A hidden rule labels the rows of this table. It goes by one to three of the table's principal directions, not those with the most spread.
[ 2.2  0.1  0.9  1.3  1.3 -0.7  2.4  0.2  1.5  0.2 -1.4 -1.   0.8  0.8
  0.2  1.  -0.8 -3.1 -1.8  2.5  0.7  0.3 -0.9 -0.2  0.4  0.6  0.8 -0.6
 -0.8  0.4  0.   1.4] CU
[ 0.1  0.5  0.4 -0.3 -0.1  0.4  0.4 -0.3  0.   0.2  0.7  0.1 -0.1 -0.1
  0.3  0.1  0.   0.3 -0.2  0.1  0.3  0.2  0.2 -0.3 -1.3  0.  -0.2 -1.3
  0.1  0.   0.3  0.3] RF
[ 3.  -1.5 -1.1  0.4  1.2  0.6 -1.7  1.2 -0.5 -0.1 -1.2  0.4  0.5  1.3
 -0.3  0.8 -1.6  0.4  1.  -0.9  1.2 -0.7  0.  -1.8  2.7 -0.9 -0.3  1.9
 -0.9  0.4  1.8 -1.2] Pt
[ 0.5  1.8 -2.2  0.4  0.4 -0.3 -0.6  2.2 -0.9 -0.2 -1.2  0.5  0.3 -0.1
 -0.9 -0.9 -0.8  0.1 -0.2 -0.3  0.2 -0.6 -0.3  0.1  2.3  0.1  0.2  2.3
 -0.9 -0.5 -0.5 -0.4] RF
[-1.7  2.5 -0.5 -1.2 -0.7  0.8 -0.1  0.  -1.5  0.3 -1.1  0.8 -1.1 -1.4
 -1.2 -0.4  1.6  0.9 -1.3 -0.7 -1.2  0.3  0.2  1.9  0.1  1.1 -0.7  0.
  1.4  0.  -0.6  0.6] RF
[-1.6  0.8 -1.8 -0.3  0.1  0.6  0.6  1.5  0.6 -0.2  0.5 -0.4  0.5  0.
 -1.  -0.2 -1.1  0.2  0.1  0.1  0.3  1.   1.7  0.4 -0.5  0.5 -0.2 -0.1
 -0.5 -0.6 -0.9  1. ] CU
[-0.2 -0.6  1.8 -0.6 -1.7 -0.2  1.4 -2.1 -0.3 -0.6 -1.7 -1.1  0.5  0.1
  1.3  3.  -0.1 -1.  -1.1  1.8  0.2  1.   0.3  0.  -2.4 -0.1  0.4 -0.7
  1.2  1.5  0.5  1.2] Nd
[ 1.3 -3.   2.2 -0.8  0.8  0.8  0.7 -2.4  1.7  0.3 -1.8 -0.4  0.   0.4
  0.5  2.2  0.2 -1.5 -0.5  1.1 -0.5  1.2 -0.4  1.6 -0.4  0.2  0.2 -2.2
  1.2  1.2  0.4  1.2] RF
[ 0.2 -0.5  0.   0.4  0.3  0.5 -0.3  0.5  0.8  0.3  0.3 -0.3  0.5  0.1
 -0.1 -0.4 -0.8 -0.1  0.2 -0.5 -0.2  0.3 -0.4  0.3 -0.2  0.2  0.2 -0.2
 -0.7 -0.3 -0.2  0.2] HP
[-0.3 -0.2 -1.3  1.  -0.5  0.3 -0.9  1.1  0.6  0.1 -0.2 -0.3  1.  -0.3
 -0.3 -0.7 -1.6 -0.1  0.6 -0.8 -1.   0.  -0.4  0.9  0.5  0.4  0.7  1.9
 -0.7 -0.7 -0.8  0. ] Nd
[ 0.6  1.  -4.   1.2  0.4 -0.5 -1.6  3.5 -0.3 -0.3  0.1  0.6  1.1  0.9
 -1.5 -1.7 -2.6  1.1  1.4 -1.3  0.6 -1.5  1.2 -2.   3.7 -0.2  0.   4.7
 -1.4 -1.7  0.2 -1.2] CU
[ 1.2  0.6 -1.9  1.5  1.6 -0.6 -0.8  2.7  0.2  0.2  1.4  0.4  0.3  0.8
 -0.9 -2.3 -1.   0.2  0.9 -0.9  0.9 -1.4 -0.2 -1.8  2.6 -0.3 -0.1  1.7
 -2.  -1.3  0.1 -1.3] RF
[-0.8 -0.3 -0.2 -0.4 -0.2  0.6 -1.  -0.2 -0.3  0.1  2.1  0.5 -0.5 -0.2
  0.  -0.8  0.4  1.3  1.2 -1.1  0.1 -0.2  0.6 -0.3 -0.9 -0.3 -0.6 -1.
  0.2 -0.4  0.2 -0.7] RF
[-0.2  0.4  3.3 -0.1  0.4 -1.6  3.4 -2.5  0.9  0.2  0.1 -0.6 -1.   0.1
  0.6  0.8  2.5 -2.4 -2.3  2.9  0.3  0.2 -0.6 -0.1 -1.6  0.7  0.1 -3.
  1.4  0.6 -0.1  1.4] HP
[ 2.6 -1.9 -0.5  0.7  0.1  1.5 -1.9 -0.1  0.1  0.4 -2.2  0.2  0.9  0.2
 -0.1  1.5 -1.9 -0.7  0.4 -0.9 -0.7 -0.1 -0.8  0.9  1.5  0.3  0.3  1.8
  0.2  0.7  1.  -0.1] HP
[ 0.6  2.4 -0.5  0.4  0.1 -0.5  2.2  1.1  0.4  0.  -1.4 -0.7  1.   0.
  0.1  0.5 -1.1 -1.3 -1.9  1.8  0.5  0.5 -0.3 -0.1 -0.5  0.4  0.6 -0.1
 -0.9  0.  -0.5  1.4] CU
[ 1.7  0.6 -0.5  0.9  2.5 -0.4  0.1  1.8  0.5  0.5  1.1  0.5 -0.4  0.7
 -0.7 -1.9  0.2 -0.3  0.  -0.2  1.1 -1.  -0.8 -1.2  2.  -0.2 -0.3 -0.5
 -1.7 -0.8  0.2 -0.7] RF
[ 0.5 -1.3 -0.1  0.  -1.2  0.7 -2.5 -0.6 -1.8 -0.3 -0.4  0.4 -0.1 -0.1
  0.4  0.9 -0.1  1.2  1.3 -1.6 -0.3 -0.7 -0.1 -0.5  0.5 -0.5 -0.3  2.
  0.6  0.7  1.2 -1.4] CU
[ 2.3 -2.7 -0.5  0.2  1.6  1.5 -1.9  0.   0.7  0.4 -1.6  0.3  0.5  0.3
  0.1  0.7 -0.9 -0.1  1.1 -1.1 -0.5  0.2 -0.7  1.2  1.9 -0.4  0.1  0.6
 -0.6  0.6  0.9 -0.4] Pt
[ 1.5  0.8  1.3  0.9  0.2 -2.3  2.5 -0.5  0.3 -0.4 -1.  -0.7  0.4  1.
  0.9  0.9  0.2 -2.1 -1.5  2.8  1.3 -0.8 -0.6 -2.1  0.4 -0.4  0.7  0.4
 -0.2  0.4  0.5  0.3] HP
[ 1.8 -2.9  2.1 -0.4  0.9  1.   0.  -1.7  0.7  0.1 -0.6 -0.4 -0.2  0.8
  0.5  2.   0.  -1.   0.1  0.5  0.7  0.7 -0.3  0.  -0.6 -0.2 -0.2 -2.2
  0.5  1.3  1.2  0.3] CU
[ 0.6 -1.3 -3.4  0.2  0.   2.7 -2.8  1.9  1.   0.5 -2.   0.3  1.8 -0.5
 -1.1  0.1 -3.5  0.9  1.4 -2.3 -1.9  0.9  0.3  2.8  1.6  0.6  0.4  2.8
 -0.7 -0.5 -0.5  0.4] CU
[-1.5  0.5 -2.6  0.4 -1.4  0.5 -2.7  1.5 -2.1 -0.6  0.2  0.4  0.2 -0.6
 -0.5 -0.7 -0.5  1.9  1.7 -2.2 -0.6 -0.6  0.7  0.   1.2 -0.2 -0.3  3.8
 -0.4 -0.4 -0.2 -1.5] HP
[ 0.1 -1.3 -1.3  0.4 -0.7  1.4 -3.2  0.7 -0.6  0.2  0.9  0.6  0.2 -0.2
 -0.6 -0.8 -1.2  1.5  1.8 -2.7 -0.9 -0.5 -0.2  0.3  0.8  0.2 -0.2  1.7
  0.  -0.6  0.2 -1.3] HP
[ 0.   2.   0.1  0.2  1.3 -1.3  2.   0.8  0.8  0.1 -0.1  0.1 -0.3 -0.2
 -0.2 -1.5  1.  -1.  -1.4  1.4  0.1 -0.2 -0.9  0.5  0.6  0.2  0.5 -1.
 -0.8 -0.6 -1.3  0.6] RF
[ 0.3 -0.8 -0.7 -0.5 -0.3  0.9 -1.7  0.5 -1.1 -0.4 -0.7  0.2  0.2  0.2
  0.1  0.7 -0.6  1.4  1.  -1.3  0.3  0.2  0.3 -0.3  0.5 -0.8 -0.3  1.
 -0.3  0.5  0.7 -0.8] Pt
[ 0.8 -2.3  1.5 -0.4 -0.1  0.5 -0.9 -1.6 -0.2  0.   0.3  0.1 -0.4  0.3
  0.7  1.1  0.4  0.2  0.8 -0.4  0.2  0.1 -0.2 -0.3 -0.7 -0.5 -0.2 -1.1
  0.7  0.8  1.  -0.6] CU
[ 0.9 -1.3  2.  -1.3  1.1  0.3  1.5 -1.2  0.7  0.  -0.9 -0.5 -0.2  1.
  0.5  1.9  0.4 -0.2 -0.8  1.1  1.3  1.1  0.5 -1.  -0.9 -0.7 -0.6 -2.7
  0.1  1.2  1.3  0.9] Pt
[ 1.4 -3.   0.2 -0.1  0.1  1.7 -1.5 -0.6  0.4  0.1 -0.8 -0.3  0.6  0.7
  0.1  1.9 -1.6  0.   1.1 -0.9  0.2  0.8  0.3  0.1 -0.1 -0.2 -0.1  0.
  0.2  0.9  1.1  0. ] CU
[ 1.2 -0.5 -0.2  0.6 -0.4  0.3 -0.7  0.3 -0.4 -0.2  0.  -0.3  0.8  0.3
  0.8  0.8 -1.2 -0.2  0.6 -0.1  0.6 -0.1 -0.4 -0.7 -0.5 -0.5  0.4  0.6
 -0.8  0.4  0.5 -0.4] Nd
[-0.3  0.5  0.1 -0.1 -0.2  0.3  0.7 -0.2  0.6  0.2  1.  -0.2  0.4 -0.3
  0.5  0.  -0.4 -0.1 -0.1  0.5  0.1  0.5  0.2  0.2 -1.9  0.1  0.1 -1.5
 -0.2 -0.1 -0.3  0.6] HP
[-0.3 -0.5  3.3 -0.6  0.9 -0.2  0.7 -2.4  0.2  0.4  0.5  0.2 -1.8 -1.1
  0.7 -0.5  3.4 -0.8 -0.9  0.5 -0.9  0.3 -2.   2.2 -1.3  0.2  0.  -3.8
  0.9  0.8 -0.8  0. ] CU
[-0.1  1.5  0.4  0.6  1.1 -1.1  1.4 -0.4  1.2  0.8  0.8  0.8 -0.9 -0.8
 -0.5 -2.1  1.7 -1.2 -1.2  1.  -1.2 -0.9 -0.9  1.3  0.8  1.1  0.3 -1.
  0.6 -1.1 -1.2  0.4] CU
[-0.5  0.6 -0.8  0.3  0.3 -0.3  0.4  1.2  0.  -0.4 -0.6 -0.5  0.4  0.
 -0.2 -0.2 -0.2 -0.3 -0.2  0.3  0.3  0.3  0.   0.2  0.5 -0.1  0.2  0.8
 -1.  -0.1 -0.7  0.2] CU
[ 1.  -3.3  0.5 -0.6  0.4  2.3 -1.9 -0.7  0.2  0.1 -0.7 -0.2  0.2  0.3
  0.1  1.8 -0.9  0.2  1.2 -1.3 -0.1  1.2  0.   1.2 -0.4 -0.2 -0.2 -1.
  0.2  1.1  0.8 -0.1] CU
[ 1.7 -2.8  1.7 -0.4  1.5  1.3  0.3 -1.3  1.5  0.5 -0.5 -0.4  0.   0.7
  0.3  1.6 -0.2 -1.   0.   0.4  0.4  1.1 -0.1  0.5 -0.6 -0.1 -0.2 -2.6
  0.2  1.   1.   0.8] RF
[ 0.8 -2.4  0.  -0.2  0.4  1.6 -0.8 -0.1  0.8  0.  -0.3 -0.5  0.6  0.7
 -0.3  1.5 -1.6 -0.3  0.7 -0.5  0.4  1.   0.6  0.2 -0.3  0.1 -0.2 -0.7
  0.   0.5  0.6  0.4] CU
[-1.6  1.5 -0.3 -0.9 -1.6  0.1 -0.6 -0.9 -1.4  0.1 -0.5  0.8 -0.5 -1.2
  0.2 -0.1  1.1  1.6 -0.2 -0.7 -1.3 -0.3  0.4  0.7 -0.4  0.1 -0.3  1.1
  1.3  0.   0.1 -0.2] CU
[ 1.1 -0.3 -1.9  1.3 -0.7  0.  -2.2  1.7 -0.2  0.1  0.9  0.3  1.2  0.7
 -0.2 -1.  -2.6  1.2  1.7 -1.8  0.1 -1.3  0.  -1.9  1.3 -0.4  0.2  3.1
 -1.  -1.1  0.7 -1.4] HP
[-1.8 -0.5  1.7 -0.7  0.  -0.2  2.2 -1.7  1.7  0.2  0.3 -0.7 -0.3 -0.4
  0.2  0.4  1.1 -1.  -1.   1.4 -0.8  1.3  0.5  1.5 -2.   0.7  0.1 -2.6
  1.   0.1 -1.   1.7] CU
[ 1.4 -3.2  0.5  0.1 -1.5  1.4 -2.5 -1.7 -1.2 -0.3 -1.9 -0.2  0.6  0.2
  0.8  2.9 -1.1  0.2  1.3 -1.1 -0.5  0.1  0.   0.1  0.1 -0.4  0.   2.1
  1.2  1.6  1.7 -0.7] Nd
[-1.1  0.5 -4.5  0.1 -1.6  1.  -3.9  2.8 -2.1 -0.6 -0.7  0.9  0.9 -0.2
 -1.4 -0.9 -2.3  2.8  2.3 -3.2 -0.7 -0.8  1.3 -0.2  2.7 -0.2 -0.2  5.6
 -0.4 -1.  -0.1 -1.7] CU
[-0.2  0.7 -0.4  0.6  0.2 -1.4  0.3  0.9 -0.7 -0.7  0.5 -0.1 -0.1  0.4
  0.2 -0.7  0.5  0.   0.3  0.5  1.  -0.7  0.  -1.4  0.8 -0.7  0.1  1.1
 -0.8 -0.2 -0.2 -0.9] CU
[ 1.4 -1.5 -0.9  0.   0.7  0.6 -1.3  0.6  0.3  0.  -0.4  0.3  0.5  0.8
 -0.2  0.3 -1.4  0.5  1.1 -0.8  0.4 -0.2  0.3 -0.5  1.4 -0.6 -0.1  0.8
 -0.4  0.   0.8 -0.6] RF
[ 1.9 -1.7 -1.8 -0.4 -0.9  1.9 -2.4  0.7 -1.8 -0.8 -2.6 -0.1  1.4  0.8
  0.3  3.2 -2.7  0.9  1.4 -1.1  1.   0.5  1.1 -0.9  0.7 -1.  -0.2  2.7
 -0.2  1.6  1.9 -0.5] RF
[ 1.4  0.7  1.6 -0.3  1.3 -1.8  3.7 -0.6  0.7 -0.5 -1.1 -0.6 -0.1  1.4
  0.2  1.6  0.5 -2.3 -2.   3.6  2.2  0.1  0.5 -2.   0.  -0.3  0.  -1.9
  0.2  0.7  0.6  1.3] Pt
[ 1.  -2.9  0.6 -0.2  0.4  1.7 -1.2 -0.7  0.7  0.2 -0.3 -0.4  0.3  0.4
  0.1  1.5 -0.9 -0.2  0.9 -0.8  0.   1.   0.1  0.7 -0.5 -0.1 -0.2 -1.1
  0.1  0.8  0.7  0.2] CU
[-2.6  2.6 -1.2 -0.5 -1.5 -0.6  1.2  0.  -0.8 -0.4 -0.6  0.   0.1 -1.2
  0.1 -0.1  0.7  0.2 -0.9  1.  -0.9  0.3  1.1  1.2 -0.9  0.5  0.2  1.1
  0.7 -0.2 -1.2  0.9] HP
[-2.6  2.9 -2.1 -1.3 -2.2  0.  -1.3  0.8 -3.6 -0.7 -1.2  1.1 -1.  -0.8
 -1.5  0.   1.1  2.3 -0.3 -1.3 -0.5 -0.7  1.7 -0.4  1.4  0.5 -1.1  3.5
  1.9 -0.1  0.2 -0.7] RF
[ 1.  -2.5  0.4  0.2  0.9  1.1 -0.6 -0.4  1.3  0.3 -1.  -0.6  0.6  0.2
  0.4  1.  -0.7 -0.5  0.6 -0.3 -0.4  0.9 -0.3  1.1  0.2 -0.2  0.2 -0.3
 -0.6  0.7  0.4  0.4] CU
[-1.5 -0.9  3.2 -0.6  0.  -0.9  3.1 -2.5  1.5 -0.1  1.7 -1.2 -0.8  0.3
  0.7  1.   1.8 -1.7 -1.1  2.4  0.7  1.1  0.6 -0.2 -3.2  0.4 -0.1 -4.1
  1.2  0.5 -0.4  1.5] HP
[-0.7 -0.5  2.3 -1.5  0.2  0.2  0.9 -1.8 -0.5 -0.3 -0.2 -0.2 -1.1 -0.3
  0.8  1.2  2.1  0.  -0.6  0.8  0.4  1.1 -0.3  0.8 -1.9 -0.4 -0.4 -3.2
  0.7  1.3  0.   0.4] Pt
[ 0.8 -2.5 -2.3 -0.4 -0.2  1.7 -1.7  0.8  0.4 -0.5 -2.8 -0.4  1.8  0.5
  0.   2.3 -3.   0.5  1.5 -0.7 -0.3  1.2  1.3  1.1  1.2 -0.7  0.3  2.5
 -0.4  0.8  0.5  0.4] RF
[-0.7 -1.9  2.2 -0.5  0.8  1.  -0.8 -1.6  0.6  0.6  1.9  0.1 -1.3 -0.6
  0.3 -0.8  2.   0.4  0.7 -1.2 -0.7  0.6 -1.   1.5 -1.5  0.  -0.4 -3.4
  0.2  0.2 -0.2 -0.3] CU
[ 0.2 -3.   1.  -0.9 -0.5  1.6 -1.2 -1.5  0.2 -0.1  0.1 -0.4  0.2  0.4
  0.7  2.  -0.7  0.7  1.3 -0.8  0.2  1.   0.7  0.1 -1.6 -0.5 -0.4 -1.3
  0.7  1.   1.1  0. ] CU
[ 0.2 -1.3 -0.3  0.1  0.4  1.  -1.   0.4  0.8  0.3  1.1 -0.1  0.3  0.2
 -0.2 -0.3 -1.   0.4  1.  -1.1 -0.1  0.4  0.1  0.3 -0.4  0.  -0.1 -0.7
 -0.5 -0.3  0.  -0.1] HP
[-0.3  0.3  0.1  0.7 -0.4 -0.7 -0.7 -0.2 -1.4 -0.2  1.2  0.3 -0.6 -0.1
  0.4 -0.6  1.2  0.5  0.6 -0.4  0.3 -1.2  0.  -1.3  0.3 -0.4 -0.4  1.2
  0.1  0.   0.6 -1.3] HP
[ 0.5  2.6 -1.6  0.9 -0.4 -1.8  1.4  1.5 -1.3 -0.6 -1.3 -0.1  0.5  0.8
 -0.6  0.4 -0.6 -0.9 -1.2  1.6  1.3 -1.2  1.  -2.6  2.   0.1  0.   3.3
 -0.2 -0.2  0.6  0. ] CU
[ 0.2  0.9  1.7  0.9  0.2 -1.   0.4 -1.1 -0.9  0.3  0.4  0.3 -1.3 -0.6
  0.1 -0.8  2.6 -1.2 -1.1  0.5 -0.5 -1.1 -1.6  0.2  0.4  0.7  0.  -0.2
  0.7  0.2 -0.1 -0.5] HP
[ 0.5 -1.3  1.6  0.2  1.7 -0.7  1.8 -0.1  1.9 -0.1  1.6 -1.   0.1  1.2
  0.6 -0.1  0.  -1.1  0.1  1.4  1.7  0.6  0.  -1.3 -1.2 -0.7  0.1 -3.2
 -1.3  0.   0.   0.4] CU
[-2.9  4.  -1.8  0.2 -1.5 -1.4 -2.5  1.7 -3.9 -0.3  2.4  1.9 -2.2 -1.4
 -1.6 -4.1  2.9  2.8  0.6 -2.8 -0.7 -2.7 -0.3 -1.   2.2  0.4 -1.   3.3
  0.7 -1.7 -0.9 -2.8] CU
[-2.7  2.5  0.4 -0.2 -2.3 -1.5  0.  -1.  -2.7 -0.5  0.   0.4 -1.3 -1.2
  0.2 -0.6  2.7  0.9 -0.8  0.  -0.9 -1.1  0.  -0.2 -0.2  0.3 -0.3  2.1
  1.6  0.  -0.4 -0.7] Nd
[ 1.8 -3.2  0.6 -0.3  0.3  1.3 -1.5 -0.8  0.  -0.2 -1.3 -0.3  0.5  0.8
  0.6  2.2 -1.1  0.   1.1 -0.6  0.5  0.7 -0.1 -0.1  0.2 -0.8 -0.1 -0.1
  0.   1.3  1.3 -0.3] RF
Which label does each new row get?
[ 0.7 -1.7 -0.6 -0.1  1.2  0.8  0.2  0.8  1.9  0.  -1.3 -0.7  1.2  0.6
  0.1  0.6 -1.8 -0.4  0.4  0.2  0.1  1.3  0.2  0.9  0.4 -0.5  0.4 -0.3
 -1.4  0.2 -0.2  0.9] ~ RF
[ 0.4  2.3 -2.3 -0.3  0.  -0.6  0.4  1.9 -0.9 -0.4 -2.4  0.5  0.4  0.2
 -1.3  0.  -0.9  0.  -1.   0.5  0.2 -0.5  0.6 -0.2  2.5  0.3  0.1  2.7
  0.1 -0.4 -0.3  0.3] ~ Pt
[ 0.4 -0.3 -1.5  0.5  0.3  0.7 -1.   1.5  0.4  0.2  0.3  0.1  0.6  0.5
 -1.  -0.6 -1.6  0.4  0.7 -1.1  0.1 -0.2  0.5 -0.4  1.1  0.3 -0.2  1.3
 -0.6 -0.8  0.1 -0.2] ~ CU
[-3.3  2.6  0.   0.5 -1.4 -1.5  0.   0.1 -1.4 -0.3  2.5  0.3 -1.1 -1.7
  0.5 -2.7  2.6  0.8  0.2 -0.4 -1.  -0.9 -0.7  0.7 -1.2  0.1  0.2  0.4
 -0.1 -0.9 -1.9 -1.1] ~ Nd
[-1.7  3.1 -1.7  0.8 -0.6 -1.6  0.4  2.  -1.1 -0.4  1.1  0.2 -0.2 -0.4
 -0.7 -2.2  0.5  0.4 -0.3 -0.1  0.2 -1.2  0.2 -1.   1.   0.2  0.1  2.2
 -0.7 -1.3 -1.1 -0.6] ~ HP
[ 1.1 -1.9 -0.3 -0.4  1.   1.6 -0.5  0.3  1.   0.2 -0.7 -0.2  0.5  0.6
 -0.5  1.1 -1.5 -0.3  0.5 -0.4  0.3  1.   0.4  0.7  0.1  0.  -0.2 -1.
 -0.2  0.4  0.3  0.6] ~ RF
[-1.5  3.6 -3.7  1.2 -0.5 -1.7 -1.2  3.6 -1.7 -0.3  1.7  1.  -0.1 -0.2
 -1.5 -3.7 -0.2  1.9  0.9 -1.6  0.1 -2.3  0.7 -2.   3.1  0.  -0.3  4.6
 -1.3 -2.3 -0.8 -1.9] ~ CU
[-2.3  5.1 -1.5 -0.5 -1.8 -1.7  0.4  1.  -3.4 -0.5 -0.1  1.2 -1.3 -0.9
 -1.  -1.4  2.1  1.6 -1.4 -0.1  0.  -1.7  0.8 -1.5  1.2  0.4 -0.8  2.9
  1.2 -0.7 -0.1 -0.8] ~ Pt
[-1.7  1.2 -1.7 -0.4 -1.5  0.9 -2.7  0.5 -2.3  0.1 -0.5  1.1 -0.8 -1.3
 -1.1 -1.   0.8  2.2  0.6 -2.6 -1.8 -0.7  0.2  1.1  1.4  0.6 -0.6  3.
  1.1 -0.4 -0.1 -1.1] ~ RF
[-0.3 -0.4  0.2 -0.2  0.7 -0.4  1.7  0.2  1.5 -0.3 -0.1 -0.9  0.6  0.6
  0.3  0.5 -0.6 -0.7 -0.3  1.4  0.7  1.   0.6 -0.1 -0.8 -0.3  0.3 -1.2
 -0.8  0.1 -0.5  1. ] ~ CU
[ 1.2 -0.3  0.8  0.4  0.8  0.   1.6  0.   1.4  0.1 -1.1 -0.9  0.8  0.2
  0.4  0.8 -0.8 -2.  -1.1  1.6  0.3  0.9 -1.   0.9 -0.7  0.2  0.9 -1.5
 -0.8  0.5 -0.6  1.2] ~ HP
[ 1.   1.1  0.8 -0.2  0.  -0.9  0.1  0.  -1.7 -0.4  0.1  0.4 -0.7  0.5
  0.3  0.1  1.   0.5 -0.4  0.2  1.4 -1.  -0.5 -2.1  0.3 -0.7 -0.4 -0.2
 -0.1  0.5  1.  -1. ] ~ Pt
[-0.1 -0.1  0.2 -0.3  0.6 -0.3  0.4  0.2  0.5 -0.1 -0.4 -0.2  0.1  0.1
  0.3 -0.3  0.2  0.2 -0.1  0.2  0.1  0.3 -0.2  0.1  0.2 -0.5  0.1 -0.4
 -0.7  0.  -0.2  0.1] ~ RF
[-0.4 -0.2  0.2 -0.4 -1.1 -0.2 -1.2 -0.8 -1.7 -0.3  0.1  0.5 -0.6  0.
  0.3  0.4  0.9  1.3  0.7 -0.9  0.1 -0.8  0.4 -1.2  0.3 -0.5 -0.6  1.4
  0.9  0.4  1.1 -1.2] ~ RF
[ 0.8  0.5  1.3  0.2  0.3 -1.8  1.4 -0.4 -0.6 -0.4 -0.3 -0.2 -0.5  1.1
  0.3  0.4  1.1 -0.4 -0.8  1.3  1.4 -1.   0.  -2.8  0.9 -0.6 -0.3  0.5
  0.   0.3  1.2 -0.4] ~ RF
[-0.2  0.5 -2.9  2.   0.4 -0.4 -1.7  2.9  0.8  0.4  2.1  0.3  0.8  0.3
 -1.4 -3.3 -1.9  0.7  1.6 -2.  -0.5 -1.5  0.1 -1.1  2.6  0.4  0.2  3.5
 -1.7 -2.4 -0.6 -1.3] ~ Nd
[-1.5 -0.6  1.4 -0.2 -2.2  0.4 -2.8 -2.1 -2.9 -0.3  0.4  0.6 -1.5 -1.7
  0.9  0.   2.7  1.3  1.  -1.9 -1.6 -0.7 -1.4  1.5 -0.8 -0.1 -0.1  1.
  1.7  1.   0.  -1.8] ~ Nd
[-0.9 -1.6  1.4 -1.   0.2  0.6  0.9 -1.7  1.6  0.3 -0.3 -0.3 -0.4 -0.3
 -0.1  0.7  0.6 -0.9 -0.4  0.7 -1.   1.3  0.1  2.3 -1.3  0.7  0.2 -2.4
  1.3  0.3 -0.9  1.3] ~ CU
[ 1.2 -3.7  1.   0.   0.5  0.9  0.7 -1.2  2.8  0.2 -0.9 -1.2  1.4  1.2
  0.6  2.2 -2.2 -1.2  0.5  0.9  0.1  1.5  0.6  0.2 -1.  -0.2  0.5 -1.2
  0.   0.6  0.7  1.3] ~ HP
[-1.1  0.1  1.9 -1.5 -0.1 -0.3  1.5 -1.3  0.  -0.2 -0.9 -0.4 -0.7 -0.1
  0.3  0.9  1.5  0.1 -1.2  0.9  0.1  1.1  0.   0.6 -1.3 -0.2 -0.2 -2.2
  0.6  0.8 -0.2  0.9] ~ Pt
[-0.9 -1.1  1.5 -0.4 -0.8  0.8 -0.1 -1.5 -0.2 -0.1  0.6 -0.5 -0.2 -0.4
  0.8  1.1  0.7  0.1  0.2 -0.1 -0.1  0.9  0.1  0.5 -2.3 -0.1 -0.2 -1.7
  0.5  0.8  0.2  0.3] ~ HP
[-2.4  3.7 -1.5 -0.3 -0.2 -1.6  0.5  1.7 -1.4 -0.1  1.   0.9 -1.1 -0.5
 -1.2 -2.8  1.8  1.8 -0.6 -0.6 -0.1 -1.2  0.8 -1.2  1.6  0.1 -0.8  1.8
 -0.1 -1.5 -0.6 -0.7] ~ Pt
[ 0.9 -0.7  3.  -0.1  0.   0.5 -0.1 -2.4 -0.6  0.5 -0.3  0.2 -1.2 -1.
  1.   0.8  2.4 -1.  -0.9  0.2 -0.9  0.1 -2.2  1.7 -1.4  0.4  0.1 -2.4
  1.   1.3  0.2 -0.1] ~ HP
[-0.5 -2.1  3.4 -1.6  1.2  1.1  0.  -3.3  0.7  0.9  1.3  0.8 -2.4 -0.9
  0.  -0.2  3.5 -0.1 -0.2 -0.4 -1.2  0.7 -1.   2.7 -1.6  0.6 -0.7 -5.2
  2.1  0.7 -0.3  0.2] ~ Pt
[ 0.3 -2.6  4.6 -0.6  0.2  0.5  0.7 -4.4  1.   0.5  1.2 -0.2 -1.3 -0.9
  2.1  1.2  2.8 -1.2 -0.3  1.  -0.9  0.9 -1.7  2.1 -3.6 -0.1  0.2 -5.1
  1.5  1.6  0.1  0.4] ~ HP
